One vector is turned by the same rotation once a step. Each row is the vector after some number of steps, and that number follows the row.
The counts run from 0 to 509.
[ -1  -9 -23  23  -2 -26   7   1  16  10  -2  -7 -20 -14 -13  11  -9 -17
 -25  -3  10   9   0  17  -8   5   7  18  24  11  -2 -17 -25  10  -9   0
 -13  11  -7   3   6   0   1   2   9  29   1 -12 -15  -1   1   3  -5   2
  21  23  -5   4  23 -34  16]	328
[ -9   9  18 -10  28  -1  -9  39  13   3   1 -11 -21 -10  20  34  -2  12
  13   3  15 -13 -15  -4  19  -9  -1  -8   6  10  -9 -18 -28   7  10 -13
 -29 -11   6   5   5  20  15   3 -17  -2 -12   6  -5  12  -3  -2  -6  14
 -27  -2  20  -3   5  -9  -1]	91
[-11 -16 -10   1  10  30 -16  17 -15   3   6  -8  14 -28  17 -15   0   8
  29 -11  -4 -31  -4 -19   0  -8   9  10  13  18   1 -11 -12  17  15 -23
   2  -7  14 -11  -2 -19   9 -17  21  -5  -6  -4   6  10 -10  14  21  11
 -12  10  -9 -14   0   4 -15]	224
[ 17  13   7 -13   1  -5 -15   3  -6  -2   4 -15  -4 -16 -24  -6   1 -12
  18 -11   9  17  -7   6  28  12  35   0  25  20  -4  -4 -15 -14   5  -8
   1  -3 -12  11  -3 -18  -4  15   7  11   3 -27  -2  -6  31  17  -3 -11
  -9  -5  -7  11  -1 -20   0]	482
[  3  18  -1  -3 -16  -4 -16 -16   0   4   5  24  -2   1   1  14  -2  -4
 -31  -1  15  31  22   0  -6  18  15   1  10 -11 -20 -14   9 -18  -3   1
 -17  35  -6  16 -21  -6  24  -3 -19   2  -3   0 -18   5  13   9  12  -4
  12  -3 -11   4 -14 -19  12]	318
[-18  -9 -21  24 -13  -9  11 -15  -5  -4   3 -13   3  11 -10 -10  10 -13
   4  17 -17  -7   0  15 -13 -10  -6   5  15  11  21   2   2  -2  -6   0
  35 -26  -3 -13  -4 -10 -25  -3  28  17   2 -22  -3 -19 -17  -2  -3 -13
  12 -11 -11  -8  19  13  -6]	31
[  8   4 -18  -7   9  -2   7  -3  10   0  18 -35 -17   8   7 -17  -7   1
   9   5 -12 -17  11 -10  -4   5   1   7  10  18   2 -15  16   5  -6 -12
   3 -35  -8  -2 -29  10   4  -4  17  -6  12  -5   9  -6 -37  13  16   6
   6 -30 -23  -3  18   1   4]	54
[ 28  -9  -9 -19  19 -15   4   7  -1   1 -17 -12   0 -20 -24 -15  -5 -21
 -15 -28   2   3 -34  -3 -14  12  18  -5  11   8   8   1 -17   2 -15  -1
 -10 -14 -26  12   1   0   5  14   9   2   8 -20  23   8  17  19   1   0
  18   8  -1   7  -1 -18  15]	503
[ -1 -13  14  -1 -15 -14  22 -38   2 -10   1  -2  -2  -6  15   6   5  -6
   2  10 -18  20  42   6 -14 -11  -1  10   1  -6   3  15  17  -3  -7  -9
  22  26  -9  -3 -19 -13  -1   1  -2   3  24  -3 -14   9 -25  -4  10 -12
  12   4   6  14  -1  29   1]	22
[  0  -1 -23   6 -12 -16   5 -29  10   5   8 -27   3  26 -19 -17   7 -33
 -19   0 -13   7   7  -1 -14  18 -17   0  -5  21  19  17   9  -7 -18  14
  13  -8 -17  -5  -9  13   2   9  10   0  17  -3  16 -20  -3  -4  15 -13
  27   8  -6   0   1  -5  10]	162
[  0   1  10 -24  10  20 -18  -1 -11   7   4 -17  12  11  16 -11   3 -10
  31  13  12   4 -28 -14  25   1 -21 -10  -6  28   7  18   5   0  16   5
  19  -5  15 -17  -5   2   4  14  -4  -8   9 -15  13   6  13  -4  16   3
 -33 -13   2  20   4   3 -13]	267
[  8  -7  -9   9 -19 -11  18 -32  -2   2   7  16   3  14 -10 -21  -6  -9
  -1  18 -18  38  10  17  -8  11  -6  12 -29 -19 -10  26  -1   3  -1  -4
   2  18  -1   7  13  -6 -11 -10 -12   3  16   1   3 -15  -7  -7 -11 -10
   9  15   5  32  -8   1   4]	151
[ 18  16  19 -11  -3  -5  -2 -14 -13  10  -4  12  -3   2  11   9 -10   6
  -4   7  11  24 -15   6  -4   3  10 -31 -17 -30  -3  -4  19 -19  18  13
  17  23  10  -1  -6 -17  -9   8 -26 -17   2 -10   3   1  18   7  -9  10
 -19 -28  10  23   2   1  -4]	275
[  4  -3  -8   2   3  19 -22  21  10   3   9 -28 -34  -1   5 -22  -6  12
  15 -13  24 -17  -2 -20  21 -11 -12   6   0  13  -8   1 -13  -6  29  15
   9 -21  18 -17  11  13   9  -2  12  -2  -1  10 -10 -12   8 -17   7  19
 -19   4  -6 -15   9 -10  -5]	96
[ 13  -6  18  -5   2   2   6 -16  17   0   5  -4 -21   2 -14  -2 -10   0
  -3   8  -5  18   4   0   9  -5 -13  -5 -20  -6 -16  14 -11  -7   8  17
   6  24   3 -19  16  18   1  -5  -9   3  32   1  -3  -8  14 -34  -9   0
   2  28  20  20 -25  29   9]	130
[  7  -3  -4 -14  -6  13 -10  -9  -4  11   9 -25  -9  20   8 -28   0  -4
  25   1  10   8 -10 -15  16  -3 -21  -4 -15  14   5  15  18 -13  15  23
  29 -10  12 -28  -6   4  -3  10   2 -19  14  -5  10  -8  17 -12  21  13
 -22 -15  -5   6  11   3  -9]	269
[-28  -1 -24   5   3   5 -22  -6 -14  10   5  -6  18 -16 -12   1  11 -29
 -20 -12  -3 -14 -14  -2  -7  12   7   2  26  33   0   0 -19   1  -1  -6
 -13  17 -16   3 -10  -4  18 -14   2  10  -6  -7  -1   1  17   6  24 -22
  12  32  -9  -9  -4 -16  -4]	332
[ 10  15  12  -5  -6  -6   6  -5 -18  11 -11  11  -2  10  12  15   0   1
   2  11   5  27 -19   4  -3  -2   4 -28 -22 -33  -2  -5  21 -16   9  12
  12  12  15  -3  -4 -15 -15   5 -29 -19  -5  -4   7  -4  24   4  -3  15
 -20 -24  12  18   9  -5 -12]	276
[ -5  17  11  14 -14  -6 -11  -9  -5  11   1   3 -19  -9   8  30  -8  11
 -17   6  13  10  18  22  10  -5  13 -13   2 -22 -17 -13   3 -19  22   9
   5  40  11   2 -16 -20 -12  -1 -29   9   4   5 -26  -1   7  -5 -20 -11
 -14 -11   7  14  13  -6   5]	448
[  9  -2  -9   3 -16  -6  14 -27  -4  -2   5  21  14  13  -9 -19  -4 -13
   7  10 -18  42  13  14  -3  16  -5  18 -41 -15  -8  24   9   4  -1  -4
  -1  22  -4   6   9  -2 -18 -10 -12   1  10   8   7 -13   4  -6 -12  -8
   5  13   0  24  -9   2  -3]	150
[  8  13  -5   8   5 -21   1   0  24   9  20 -16 -12  10  -6  22  -9   1
  -6  29  14  13   0   2  20  28   0  -7   0  16   0 -26 -13 -24   8   2
  -9   3  -1  -1  -1  10  11   2  -3   9  14 -24  -7 -22  15  12 -20   2
   4   1   6   7  13 -39  13]	307
[ -5  -7   6  -2  -1  16 -22   4   0  -7  10  13  23 -21 -12  -8  14 -15
  27  -7  -9   1   8  -5  14  12  23   6  25  20   4   0 -21  -9 -12 -29
  -9  -5  -5  11   9 -14  26  11  16  -1 -13 -10   3   3   5  29  23  -1
   3   1  -3 -12 -23  -9  -3]	353
[-13  -2  -1   0  -5 -17  24  -3  -4  -9  -4  -7  20 -11  19  40  13 -18
  20  21 -18  17  17  15  -1 -11  -3   3  -6   1  23   4  -1  -7 -20 -25
  12  14  -8   3  -6 -12 -15   7   4   6  12 -25   2   1  -5  18 -22 -16
   3   5  14   0  14  -3   0]	26
[ -5   6 -22 -13   0  21 -21   3 -16  24   5   9  26  15   4   3 -13 -25
 -15  10   9   5 -32   0   4  11 -28  -1 -14   5  -2   7   0   1   3   6
   3   5   0  -7  -5   6   2  18 -17  -3  19 -15  19  -2  18  13 -11 -11
  -9  -4   0  22  11 -32  10]	288
[ 12   9   0  -4  -4 -17   7 -28  12   0   6 -18   7  17 -23  -3  -3 -24
 -24  -6  -5   1   7   1 -14  28  -4  -8  -6   9  12  10   8 -17 -12  10
  11   7 -28  13 -11   6   3  14   5  -4  30  -6  15 -11  -8  10  -6 -28
  27   1   2   6  -6 -12  20]	164
[  3  -8  12   4 -12   0 -10   6  16   8 -12  18 -37 -11   8  10 -11   7
  -8  -6  22  30   4  10  11 -27 -12   3  -2 -18 -15   4 -15   4   2  13
  -2  13  17 -10  26   6   6  22 -17  18  -7   6 -22  17   4 -22  -6  28
 -10  -2  11   7   0   1  14]	110
[  8 -15  17   2  18   1  11  -9  10  10   5  -6 -24   5  14  -8 -15  15
  13  24 -12  -1 -17   7   2 -15 -11 -10  -9  -5  -8  -4 -11  12  10   1
   7 -15  18 -17  20   7 -11   4 -17  -4  18  -5   3  -4 -21 -18   3  30
 -13 -14  14  38   9  28   1]	261
[ 19 -20  15  -7   0 -13  17   2  -7 -18 -24  15   1 -37   4  -3   7   7
   0 -22  -5  14  13  -2 -28 -16  25  12  14 -20  -2   2  -1   1 -11 -14
   5  19   2  11  -5 -33   3   3   6   0  -7  -4  -2  24   5  16  12  11
  11  20  13   4  -3   8  -4]	362
[-16   6 -17   3  -2  -9  10 -17  -1 -14  -3  -2  -8  -4  15  -6  11  -6
 -15   5 -15   3  33  -3 -27  -2  -3  16 -11  -4  -6  10   3   9   2 -24
 -18   3 -12  19 -14   3  18 -38   3   4  -4  12 -18   2 -40   1   2 -18
   4   8 -14 -10  -3   4  -7]	194
[ -2   8  -9  16  -9  -2  -7  -1  -2   1  11 -13 -20  12 -32 -11 -10   0
   6 -16  -4 -13   4  14  16   9  24   8   6   0 -31  -2  -4   4   1  16
  -4   2  -9   3 -13  -2 -39   1 -23  12   9  35  -4 -10  19 -20   2 -14
  14  15  -9   9   4  10  -6]	466
[  3  -9 -27  -1   3  11  -2   1  -2 -11  -7   7 -12  -2 -22 -33  -1 -14
   0  -5 -13  28 -16  13  -3  -9 -12  31   0   4 -12  31 -31  13  -5  -8
  -3 -33  -7   9   9   2  10   5   9  20   3 -17   4  -7   2  -4  -8 -11
   1  24  -5  21  -5  -4  -2]	498
[ 15  -7  16 -12  -6  16 -16   6   6   6  -8  -1 -10   9 -15 -14 -11  -3
   8 -28  12 -23  -4   1  11 -16  -3  -8   6  -7   0  16   7  14  -6  14
  18 -16  -4  -7  14  10 -29  37   1  -2  15  23   9  13  -8 -19  -1   5
   6 -30  -4  -5  -6  27  16]	250
[-28  -4 -12  11  -2  -2  11  -5 -17  -8  -5  -2  30  -7  10  19  16 -22
  21  25 -25   4   1  20  -4  -9  -4   2  -4   8  21  17  -7  -3  -4 -21
  19   1   2  -1  -3 -19 -12  -6  15  10   6 -34   2  -6  -8  17 -19 -30
  -6   5   4   3   8   2  -8]	28
[-12 -14 -23   4  -6  30 -27   4  -7  28   8   4   1 -19  -1 -20 -13 -17
   4 -11   4   4 -31  -1   9 -15 -19   8 -16   3  -4  14 -22  12   9   5
   3  11  13 -25  30  -3  -3   6  -4   2   7 -10   6   2  22  -7   5  15
 -11  21   3   1   5  -7   4]	116
[ 27  -5  31  -9  11   1  15  -9   4 -12 -16  15   5 -12 -10  -3  -5  10
  -7  -8 -14 -18  -3  -3 -29  -4  12 -29  -1 -31   4   0   8  -2  -3  -7
  11  -9  -7  10   9 -11  -7   2  11 -13   8  -2  12   9 -15   8 -11   3
  13 -10  14   0 -30  42   7]	382
[ 15  -2   3 -14 -17   2  -1 -18  -8   7   0  24  25   9  -4   1   6 -11
   6  -2   4  44   3  -5   3  14   3   4  -8  -7  -2   7  23 -21 -16  11
  11  31  -1  -7 -12  -9   2  21 -15 -11   8  -4  12   6  41  10  24   9
  10   7   8  13 -11 -12  -6]	146
[-25  -8 -22  22 -10   0  10 -13 -13  -5   5  -4  12   7  -9  -6  10 -13
  11  22 -25  -5  -2  18 -13 -12  -9   3  11   9  18  11  -3  -1   0  -4
  33 -18   6 -11   0 -19 -17  -6  23  12   1 -30  -2 -20 -14   3  -4 -20
   2   1  -1  -5  12   7 -14]	30
[ 20  -8  -1  -8  -1   5  14   3  -2 -15 -10  -9   4  -2 -24 -27   5  -1
   8 -26 -10 -23  -1 -11 -19 -10   3  -9  -9 -16  17  12  15  -3  -8  10
  22 -23 -15  -4   9  -1 -21  -3  29 -12   5  10  20  -3  -5  -4   1   5
  17  -1   3 -29 -17  30  -3]	379
[ -5   2  15  -7  30  -3  -1  30  18   1   1 -11 -31 -12  20  33  -5  14
   2   2   8 -12 -11  -3  14 -13   2 -11   3   1 -12 -22 -27   2   3  -7
 -25 -14   8   2   3  21  14   5 -24  -4  -4  12  -4  14  -4  -4  -4  23
 -15  -3  17   0   9  -4   3]	90
[ 28 -16 -18  -3   9  -7   9   1  16  -4 -11 -14 -18 -13 -23 -28 -12 -14
 -14 -22   1  13 -21   7 -14  -2   4  11  18   5   1   5 -21   4 -14   8
   2 -29 -11   3   7   1   7  18  13  13   7 -23  12  -3   4   4   0  11
  25  15   1  11   9 -11  13]	501
[ 17  11   3   5   1 -21  -6 -19   2  14   4  -3  -7  30 -20 -12 -17  -5
 -32   7  12  -9 -20  13  -6  36   2 -15  -6  -5  -9  -1   6   8   8  31
  -3   8 -12   9   0   8 -20   4 -23  -5  16  24  10 -11  -5  -6  -6 -13
   7  -7  -8  27   8 -12  12]	294
[-15  -3 -28  29 -13  -4  -3  -8  10  -3  10  15 -16  -1 -10 -10  -5  -3
 -21  14  -3  17  16  23  -7   2  -4  33   0  -3 -25   9 -27   6   6  -3
 -14   7   3  11   4  -8   5 -12  -2  25  -1   0 -22 -14 -12  -5 -13 -18
   5  31  -8  13   8 -25  -1]	325
